Here are some rows, each followed by its group. Groups can overlap.
[ -21   50  -41  -93  -22   14    7   -4  -14  -45   34   47  -34    2
    3   61  -36   -1   79   23   30   26  -10 -104] A
[  17   18   33    5   84  -12  -61   26   11  -10  -81  -27   20   26
  -12   14    1   21 -101   15  -35  -22  -83    0] B
[ -5 -17  -4  59  63  50 -43  45  61 -31 -29 -17 -29 122 -29   1 -56  23
   0 -32 -64   1 -47   8] B
[ -20   34  -35   31  -40   14   18  -24  -18    6   50  -58 -116  -30
    5   15   -8  -35   30   65 -119  -33   22   63] C
[ 51  83  13  39 -37  15  40  -9 -11  43 -19 -15   1 -33 -64 -28 -22  12
  -2  -2  42  59  -4  31] D
[ 38 -57 -42  11  21 -10 -17 -33  31 -33   3  58   0   5  43  49 -39   2
 -53 -12  49 -28 -11 -64] E
[-28 -44 -34  21 -23  37  -9   1  47 -27  90  35  53 -38  39  41  24 -38
  22 -47  60 -13   1 -33] F
[  -9   50  -75   66  -46   59   21  -37    8   24    2  -74 -119   48
  -76   17  -48  -30   37   72 -125  -30   29   52] C
[ -29   60   49   64  -62  -39  -35  -27   -8   82   11  -38 -115   61
  -69  -20  -14   -4   -9   40  -84   -8    4   77] C
[ 28  67   0  32 -40 -19  69 -13  25  70   8 -28  14 -16 -65 -72  38   4
  25 -16  37  10   3   8] D
[  25  -26  -56   14   48   22  -36  -28    8   15  -40   25  -34   54
   60   55   -1   45 -109    6   -5    4    1  -78] E
[ 34  -4 -69  23 -11 -24  65  48  -3  27  27 -54  -7 -16 -58 -52   7 -27
  49 -62 -17   6  13  63] D
[ 28  52  20  -9 -23 -34  24 -12  34  75   9  -4  17  -4 -27 -21  -7 -26
  19 -37  23  44  -8  -4] D
[ -7  49  18  46  -1 -36  30  21 -15  16  -7 -78 -80   8 -12 -32  23  12
 -16  45 -72  13   1  83] C
[  39   68   10  -26  -49  -27   53    7  -22  -10   -2  -39  -21  -77
   21 -103   19  -30   53  -32    6   89   46   48] D
[  0 -53  19 -16  46 -25  13   3 -19  14 -60  27  20 -14  38  -8  -4 -12
 -64   4  31   6  67  11] E
[-51 -27  66  49  79  -1  -2  47  14 -11   3 -37  24  35 -30  32  -8  56
 -58  -8   4 -15 -66  30] B
[ 29 -57 -23  -8  45  -4  40  21  -4 -28   7  39  33  25  10  24   7  14
 -38 -21  44 -30  24 -27] E
[-50  18  66  -9 -24  -5   7   0  19 -31 -26 -70  -9 -36  32 -45  13  22
  18  40 -37 -34 -15  25] B
[ 10  36  57  37  15  29 -50  23  20 -12 -34 -30  -1  52 -40   7 -39  65
 -27  24 -50 -19 -51  24] B
[-27  22  36  -1 -54  27  47   9  18 -46  -1  20  18 -80  23 -45  61 -15
  42 -13  10  -6  47 -10] F
[ -1   5  63   7  23  10  12 -16  32  -3 -16 -33  40 -27   4  27   9  62
 -20  22 -32 -26  21   0] B
[ 75 -59  -4  40  11  29 -67 -26  -9  46 -11  60  16  41  -4 -30 -26  -4
 -57 -18  35 -24  21 -29] E
[-21 -10 -19  28 -51  -4  21 -21 -15  43  -6  39  26  64   3  39   1  77
 -36  55  59   2 104  12] G
[ 21 -34 -23   0 -15  50  23 -37  14  -5 -21  61  -6 -17  21  30  16  50
 -66  17  16 -42  34 -59] E
[ 30 -15  17  -3  19 -26 -11 -59  -7  57 -46  49  33 -47   6  46 -11   4
 -59  51  37 -44  28 -25] E
[ 23 -32 -29 -28  -6  58  16 -28 -10 -32 -14  24 -40 -47  34  43 -12 -43
  21  16 -33 -26  60  -9] E
[-13 -17   1  25  -7 -28 -71 -20  40   5  23  73  40  84 -31 -39  78 -35
  15 -80  13   2  17 -11] F
[  31  -40  -49   33   53   -8  -34  -14    5    4  -32   46  -33   26
   45   63   14   61 -101   42    5  -28  -20  -79] E
[ 24  -9   5   8   3 -28  31 -56  12  53 -50  59   6  -4  -2  13 -43   7
 -35  22  37 -50  10 -40] E
[ 80  19  27  -2 -11 -29  14  -9   6  74  19 -44  12  -4 -57 -53   9 -23
  10  -1  16  26  15  55] D
[-25 -62  43   4 108 -22  -7  46  11  -2 -11 -44  76   2 -44  32   6  41
 -42   4  10 -21 -24  13] B
[-62  31  31  14 -36 -21  54 -36 -35  -2 -16   3  34 -45   4 -11  41  -7
  42 -20  41   0  40  23] F
[ -6 -73  38  11 -15 -13 -44   8   9 -24  63  14  54 -41  28  24  48  23
  19 -13  42 -32  -5 -18] F
[-15 -16  10   9 -10 -74 -34  -7 -20 -10  21  40  72 -18 -33  26  37 -32
  64 -31  25  10  29 -28] F
[ -17   31  -52   40  -15    6   19  -53  -11   43  -14  -59 -106   41
   -4   30  -51  -34   44   74  -91  -39  -32   73] C
[ 65 -65  20 -32  10  11 -42 -14  -3  13 -20  49  18   1  57   6 -15   2
 -48  17  37 -35  36 -19] E
[ 64  68 -33   4 -16  14  22  53  27  16   7 -47 -53  13 -25   1  44  15
 -27 -21   5  36 -42 -41] D
[-45 -59 -23   3 -30   8 -36 -18  19 -40  69   3  37  -8  36  31  26  -1
 -10 -58  58   1 -19 -25] F
[ 45  33 -48  73 -27  39   3 -18  39  32  -8 -49 -79  63 -38 -24 -25  38
 -33  81 -82 -14  17  23] C
[ 43 -29 -43  13  10  -5 -15 -30 -41  -4 -16  61  -7 -22  45  30   7  36
 -79  23  22  11  27 -67] E
[ -3 -40  15   6  61  -4 -35 -16  35 -17  -9 -22  54  -1 -23  45 -11  32
 -66  13 -13 -19 -78 -13] B
[ 11  56 -20  21 -39  -5  89 -12   6  72 -12 -39 -22 -10 -22 -29 -14 -34
  72 -32  40   2  15  13] D
[ 34  80   4 -42  22  24  -5  51  28  -5 -22 -32 -53  14  17 -39  30 -22
  -3 -37  -8  51 -29 -27] D
[ 49  65  -5  -7  -8  34  31  47  13  12  15 -60 -26   5 -17 -49  16  -2
  20 -27  13   2 -58   6] D
[-100  -17   30  -26   42    6  -41   -8    5   -5   33   -7   -5   21
    4   21   -1  -31  -43    0  -30   21 -121   -2] B
[   3   20  -20   18  -58   54   10  -44   24   13   53  -53  -80  -14
  -27   -4  -13   12   17   52 -102  -42   30   43] C
[ 10   5  -7   5 -45 127   8  33   0 -45  24  45   2  67  11 -25 -70  89
  13  61  23 -27  68  44] G
[-35   3   5  18  -1  -1 -18   0  -8 -37  51  20  42  -8   9 -26  62 -12
  39 -84  -3  15  19 -18] F
[-62  24 102 -16  23 -27 -19  15 -23 -74 -23 -24 -23 -21  59 -22 -27  -5
  -1  30 -22   7 -39  42] B
[-30  -1   8 -17 -14 -10 -39 -10  22 -22  21  33  44 -54 -17  -3  30 -44
  44 -26   4   4  36 -52] F
[-16 -87   9   0  21 -14  -7  57   3 -27  60 -19  54 -67   2  -7  46  14
  11  -5  74 -28 -16 -18] F
[-61  12  39 -16  -2 -57  -7 -27   7  -6 -13  33  60 -33  10  23  59 -10
  24 -34  36  44  49 -39] F
[-34 -10 -52  18 -24  -2   7   6 -24 -56  34   2   2 -72  20  20  43 -64
  81  -8  -6   6  52 -17] F
[ 17 -30  -4  -6  12  -4 -23 -52 -21  51 -63  61  29 -39  11  45 -25   0
 -68  41  23 -41  28 -23] E
[ 42 -40 -37 -19  31 -13  -3 -55  -8   8  -2  73  31 -20  21  71 -45 -17
 -27 -34  26 -11  -6 -80] E
[-17  32   3  31 -67 -21 -28 -52  33  16   2 -75 -92 -18  29  15 -32 -12
   6  45 -52  11 -14  33] C
[ 34 -98 -20 -25  10  39 -45  -7  14 -12  33  36  19 -26  62  34 -32  20
 -57  -7  64 -36   9 -81] E
[-13 -21 -40  23 -37   5  23   5  21 -32  15  33  34 -41  19   4  49  11
  34 -12  10 -33  33 -37] F
[-68 104  14 -85 -31 -39  25 -31 -72   1 -80  27 -53 -15   4   8 -13 -22
  63  78  23  17  17 -14] A
[ 36 -49  20 -34  34  20 -22 -26  -1  14 -26  39   7  -5  50  19  -5  25
 -47  35  36 -43   3  -1] E
[-30   3  16  34  34 -15  46  -8  -2  10 -58 -19   4  22 -41  37 -19   3
  10  31 -32 -47 -37  17] B
[  1  31 -14  -2  25  -9 -13  20  25 -14 -45   7  59 -34   7  16  74 -18
 -37 -22  25   3   4 -40] F
[-49  -3  19  39  48   8 -18  10 -11 -18 -25 -28 -37  44 -21  38 -44   5
  20  11 -56 -37 -36  47] B
[-42  47  43 -91 -30  46 -18  -1 -88 -36  20  41 -44  -6  12  -7 -40  -4
  27  53  12  56 -15 -41] A
[  45   64   25   32  -64    4   22   31   12   77  -12  -11  -49    6
  -51 -107    4  -25   27  -24   18   33   12   61] D
[-37   2 -26 -29 -50 103   9  15 -32 -46  20  40 -27  11   1   9 -36   3
  43  47  -1 -32 124  58] G
[ 22 -40  19 -20   9  16 -15 -55  -6  39  -8  52  31 -27  57  44   0  16
 -56  27  54 -38  19 -38] E
[ -7  -6  23  50 -57 -12  -7   6 -13  13  -3  29  32  18   3 -65  54 -39
  20 -44  11 -17  44  23] F
[-28  15   3  25  44  10  49   1 -12 -22 -60 -28   9  17 -49  30 -40  18
  26  26 -46 -32 -75   5] B
[ -3 -40  29  -8  29  32  12  53 -46  -4   1  11  83  20   4   6  -3  53
 -54  17  67  31  62  64] G
[ -46   43   -6 -127   -4  -16  -73  -29  -65   -5   25   92  -45   45
  -34   19    3 -113   65   11   10   58  -45  -75] A
[  72   28   32   24  -39  -15   -5   26   -2   83   17   19  -16   46
 -108  -73   -1   10   51  -49   10   10   16   31] D
[-66   6  84  -3  46 -57 -28 -22  -8  17 -47   2  20  39 -22  -7   9  54
 -13  14  -7  -5 -59 -12] B
[-41 -24 -18  17 -32  29   5 -11  56 -57  64   5   9 -45 -26 -13  52   1
  29 -76   7 -36  15  25] F
[ 35 -37  -9 -51  55 -48 -46 -20 -16  -1 -58  77 -14  30  48  46   1   9
 -29  32  20  -7  22 -21] E
[-17   8  19  63  20 -26   1 -21  16  25 -33 -10   0  25  -5  52  -9  59
 -26  38  10 -29 -57  -9] B
[ 23  51 -39 -25 -35   8  59  38 -14 -17  14 -51 -52 -41  -9 -67  -3 -43
  70 -41 -21  68  32  34] D
[ 20  71  44   5 -62   3  40   2   9  84 -29 -19   3 -19 -32 -41 -10 -12
  39 -25  47  58   7  53] D
[ -8  40   3 -14   1 -11 -55 -45  16 -11  23 -35 -58  45  10  65 -19   5
 -21  46 -78 -12 -65 -23] C
[-19 -22 -65  19 -41   5  41  -2  25 -36  58   8  35 -31   5  -1  59  -3
  15 -15  39 -22  40 -34] F
[ 31  23   5   5 -29  33  28  46  57  13  26 -48 -11  -1 -41 -71   4   9
  22 -72 -13   1  13  42] D
[-51 -32 -16  25 -34  27 -19   4  36 -49  53   6   8 -29   7 -19  44 -15
  31 -93 -17 -40  41  -8] F
[ 15 -37 -22 -28  51 -32 -35 -29  39  -7 -32  75  11  -1  54  76 -43 -27
 -45 -40  28  13 -35 -87] E
[-43  32   9   9 -79  13  40  -1  33 -41  10 -11  19 -83  27 -41  54   2
  52 -16  25  -9  50  14] F
[ 18 -82 -22 -63  27 -21 -69 -63 -39  55  26  73  22   4  -2  44 -19 -96
  14 -40  -1 -10 -24 -65] E
[ -5  40   2 -95 -48  96 -42  15 -48 -40  13  32 -42  38   8  15 -38 -20
  52  57 -23  47  20 -61] A
[-26  58   3  40 -20 -31 -14  -1  -9  42 -26 -40 -86  19   2  -9  17  20
  -2  85 -66   0   0  92] C
[ -48  -40   25    0   27    0  -23   -1   22   24   72  -16  -12   32
   31   40   -3  -32    2  -29  -27  -27 -107  -19] B
[ 55  22   6  55  -7   2  41 -15  35  45  -2 -25  -1  40 -52 -57   3 -15
  24 -73  12   9  17  10] D
Which 4 groups are nearest to each row below, nearest first, going by the distance to the group's nearest row?
[-28 -14  54  -8  48 -16 -23  12 -13 -47  -1  12  18 -31   8   3 -30  -7
  43  20 -31  18 -38   6]: B F E A
[ 49 -14 -17 -13  -7  31  30 -31 -38 -27 -11  29   4 -50  67 -10 -25   0
 -18  18  16  -9  17 -28]: E F B A
[ 72  54 -16 -18  14  -1  -8  43  -2  28  -6 -44  -2 -31 -22 -43   6   2
 -20 -37  10  39 -13   8]: D F B C
[-19 -20  19  68  41 -16 -22  13  20 -25 -25 -29   8  21  13  19 -30  73
 -13  28  -8  15 -36  13]: B E C F
[ 71  10   4  -8 -32  37  21  25  10  34  68 -36   0 -81  28 -66   3 -20
  40 -36  35  48  26  29]: D F E B
[-12   6  -8  37 -21   2   8  10  15 -37  32  47  12  11 -24  10   2   5
  52 -16   7  18  24 -23]: F E D B
Which 3 groups are nearest to each row below, nearest first, going by the distance to the group's nearest row?
[-26 -28   5  -1 -49  55 -28  12 -30  -9  -3  56   8  59  28   6 -63  62
  17  61  49 -31  68  41]: G E F
[-54  -9 -28  26 -62  43  40  -5  24 -39  49   5  -2 -68  -3   7  34 -37
  76 -21 -21 -47  47  -8]: F E G
Which 4 groups are nearest to each row below, nearest first, going by the distance to the centre of the group?
[   0   50  -43   19  -26   21  -39  -19   27   -1  -28  -30  -66   71
  -33   40  -47   -6   -2   49 -121    5   -5   20]: C B D A
[-34 -17 -63  11 -38  -4  24   9  21 -37  43  23  30 -60  24  -6  67  38
  33 -31  36 -41  12 -44]: F E D G
[ 35 -10 -29  20 -10  66  17  -3  23 -26 -34  40 -19  21   4  15 -52  65
 -39  12 -16 -27  -1 -34]: E G B F
[-47  93 -27 -71  22  33 -34  19 -59 -39 -63  42 -52  13  23 -16 -32 -15
  32  50 -17  62 -34 -75]: A B E D
[ 19 -65 -75 -28  34 -33 -51 -37  12  -9  21  50   3  25  29  41 -15 -45
 -55 -16  10 -10 -16 -48]: E F B A
[ 12  49  19  24 -23  -2  44 -16  18  68 -10 -31  14  -5 -68 -41 -22   3
  -9  -5  31  58 -20  36]: D B F C
[ 30  32   9   9  -2 -25  29  16  -4  17  13 -47  -7  21 -27 -58  -4  18
 -11 -12  14  35 -21  71]: D B C F
[-41  13 -65  39 -22  -8  15   6  31 -38 -12 -10   3   6  48  30  72  27
 -12 -20  12   6 -16 -72]: F E B D
[-41 -40  -5 -11 -12 -21 -25 -15  50 -13  49  44  52   1  35  54  18 -31
  22 -97  36  44 -15 -52]: F E B D
[ 87  21  30  -4 -61   8  27  19   8  28  51 -40  -9 -54   3 -61 -12 -18
  19 -35  20  35  29  34]: D F G C
[-27  43  84   9  11 -38  22 -22 -46   0 -75 -28   6  -6 -13 -13 -39  46
 -15  61 -17 -11 -30  33]: B C D E
Which 4 groups are nearest to each row below, nearest first, going by the average distance to the group's rows?
[-34 -38 -14 -43  16  27 -72 -47 -23   7  29  30   7  23  17  14   4 -61
 -62 -32  15  21 -45 -15]: E F B A
[ 28  73 -21  30 -44   6  84  -8  14  77   7 -46 -24 -17 -50 -58  -4 -43
  71 -41  -5  28  16  14]: D C F B
Which 3 groups are nearest to each row below, nearest first, going by the average distance to the group's rows?
[-42  27 -22   3  56  13  -4  22   9 -39 -74 -51 -32  42 -10  56 -35  -4
   4  13 -86  -7 -56   3]: B C E
[ 41 -67 -48   0  11 -48 -53 -21 -30  24 -16  78   3  45 -42   3 -13 -48
 -29 -27  23   3  15 -47]: E F B
[ 47  69 -57 -24  43   4  10  55  29  -2 -34 -45 -37  68 -44 -35  20  -1
   6 -77 -33  42 -30  25]: D B C
Which 3 groups are nearest to each row below, nearest first, going by the distance to the centre of the group?
[ 40 -62  -7 -40  45  -5 -15  34 -16   4 -40  16  47  -8   0  49  13   4
 -64  -5  44 -22  53  -3]: E F G
[  -3    7   19 -127  -31   46  -42   18  -77  -78   52   36  -23  -54
   44  -14  -48  -13   64   45    4   11  -17  -46]: A F E
